[[ -0.3 -11.8   7.4 -13.6 -18.9   5.7 -20.3  -8.0  -9.1 -41.6  10.7   1.0
   18.2  17.5]
 [  6.5  10.2  -2.1  11.4  31.9 -16.5  14.4  18.3   1.2  19.4  -6.5   2.4
  -22.8 -14.9]
 [-14.2  -9.4  29.6  -7.9  -2.3 -48.3 -13.6 -12.6 -13.9 -27.8  34.3 -18.0
   65.1  12.8]
 [-31.0   9.1  -0.9  11.4  29.8 -25.5  -1.1  25.9   4.2  -5.3 -16.1  10.4
  -11.6 -31.6]
 [  8.1 -16.3  -3.1 -30.0 -25.0  28.0 -22.6  -3.1   0.6 -43.6  -0.3  17.9
   -2.7   8.6]
 [ 12.2   9.1 -35.7   4.9   0.1  64.2  13.3  14.5  18.6  27.4 -35.2  27.8
  -63.5 -14.0]
 [ -2.4   4.1 -24.1   4.7  20.9  11.3  13.8  24.3  13.2  15.7 -30.2  25.0
  -60.1 -27.2]
 [  2.5  14.3  -6.7  23.5  16.4 -20.2  23.3   6.5   7.8  53.4 -11.7  -9.7
   -5.0 -12.5]
 [ -6.1 -20.2   6.5 -28.1  -1.4  20.1 -25.0  19.5  -1.5 -67.3  -7.8  23.5
  -16.0  -6.9]] gives -11.8

[[  0.1 -10.3  31.7   6.9 -38.7  16.1  -4.6  -1.8  29.9 -11.1   9.1]
 [ 15.8 -16.1  -8.9 -10.2  13.9 -22.5   0.4  23.2  34.4 -10.5 -10.9]
 [ -9.7 -23.6  20.1  -9.5  13.5  15.5 -40.1  66.2  39.0  -9.9  23.8]
 [ 28.2   5.2 -21.6  22.5  18.5 -22.4   9.0 -22.9 -22.8  34.1  -2.2]
 [ -8.1  -3.1  52.1  13.2 -45.9   8.1 -20.8  21.2  29.5  -5.7   9.3]
 [ -1.4   7.1  12.6 -13.6 -29.7   8.4  18.5 -24.9   5.1 -46.1  13.3]
 [  2.2  -5.6   6.5   4.6   3.7 -27.0  17.7  20.0  40.2 -17.5 -27.3]
 [  4.4  -7.6   7.3   8.2 -32.5  28.6  34.1 -20.2  22.0 -11.8   8.5]
 [ 28.8   8.3 -25.8  24.1  25.0 -13.4   2.4 -33.0 -28.0  47.9   8.9]
 [-14.4 -12.2  42.8  22.5  14.5   6.6   2.5  14.7  16.0 -13.0  44.5]
 [  5.2 -15.5  -2.7  -5.7  18.0  -5.0  -4.8  16.3  47.5  -0.7  -6.7]] gives -10.3

[[ 38.1 -54.8  41.8   2.5   7.1  28.5  28.4]
 [  3.8  18.6  -1.1   9.7  26.5  -3.7   4.5]
 [-32.3  28.3  -2.0   7.3 -64.0 -25.9 -28.9]
 [ 12.2 -22.7  56.1  31.7  -0.5  30.9 -69.2]
 [-13.7 -31.3   6.5 -22.1  -8.3 -63.9 -31.5]
 [ -6.5   6.9  17.0  16.1 -15.1 -21.8 -48.3]
 [ -6.7  25.4   3.2  19.3   4.8   1.1  -6.9]
 [  5.7  14.4  -3.8  13.6   5.1   9.8   5.5]
 [-36.4  -9.6 -13.7  42.0   7.9  38.3 -39.8]
 [ 17.5 -60.1   5.1  41.7 -16.6 -48.7 -20.5]
 [ 43.6   9.4  21.8  31.6  -5.8  16.0 -21.7]
 [-10.6  59.3 -18.4  -8.3  -5.9 -23.9   3.1]] gives -54.8

[[-37.2 -24.2 -17.4  -5.3 -59.5   0.8 -19.1   0.5   1.2  16.8  46.3 -16.3
    0.5]
 [ -2.8   5.2   0.0  -1.4   4.0   2.2  -3.0  -4.0   1.5   4.5  -6.5  -3.1
    1.6]
 [ 51.3  20.8   4.6  12.5  53.5 -11.9  45.7  -4.1   4.5   5.9  -6.4   3.0
  -22.7]
 [ -2.3  -6.3  -0.6  -2.6   8.6  -7.8  -6.1   9.9  -0.5  -2.3   1.6  -0.8
    5.4]
 [ -5.7   1.2   2.4  -2.1   8.6   8.5 -14.8   3.6  -5.9 -16.5 -29.6   5.5
   17.1]] gives -24.2

[[ -1.4 -59.8   1.7  22.4   1.3   5.9]
 [ 13.1   8.1 -23.5  25.5 -43.0 -11.6]
 [  1.8 -15.8  -1.5  11.5  -1.6  -1.6]
 [-12.6   1.1  33.6 -23.5  55.4  30.1]
 [  3.3  42.3   2.0  -7.4   1.5   5.5]
 [  0.5  41.7   8.6 -12.7  11.7  12.6]
 [-13.6  17.3  37.3 -32.0  63.2  29.8]
 [ -7.2  -5.3  19.3 -11.0  36.7   8.4]
 [  0.2 -25.1   2.6  12.9  -0.9  13.3]
 [ 20.1  71.4 -35.9  13.6 -51.5 -45.0]] gives -59.8

[[  4.0 -60.6  -6.3  -8.2  11.9  -1.3 -32.5  -7.3 -54.3  33.0  30.8  26.8
   -0.1  26.7  -7.8]
 [  0.1 -60.6  18.3  -5.1   8.0 -38.3   4.3  -8.5   6.3  11.0  -8.8 -21.5
  -32.6  30.1  27.7]
 [ -7.3 -60.6   7.3  -4.3   9.1 -17.2  -0.5  -1.5   3.9   0.1  -9.8 -17.2
  -25.5  18.3  21.9]
 [ -3.0 -60.6  -3.9  -1.4  -9.3  -6.2  -5.0   0.8  -0.6  13.1   0.2   6.2
    0.6   4.7  -9.5]
 [  5.9 -60.6  45.8   1.6  24.5  20.9 -12.7  19.6   1.4 -21.0  18.2 -12.7
   -8.3  -7.7  18.0]
 [ -8.7 -60.6 -10.7   9.1  -7.0  -2.0   3.0  -2.9  -2.9  -2.4  -5.9   0.4
    0.5  -0.9 -13.6]] gives -60.6

[[ 42.9 -29.4  19.1 -37.4  29.2 -25.1 -33.3 -23.6  31.5]
 [-37.3  28.0 -13.1  44.8 -23.2  18.1  30.5  16.0 -18.1]
 [ 27.6 -22.2  57.2 -26.3 -13.4 -61.1 -35.8  17.5  22.2]
 [-32.4  34.3  -7.4  63.7 -16.2   9.8  32.7   5.9   2.4]
 [ 37.3 -23.6   2.5 -26.5  38.4  -8.2 -24.1 -34.7  31.2]
 [-19.7  17.3 -63.5  19.6  26.9  65.9  33.1 -29.0 -17.0]] gives -29.4
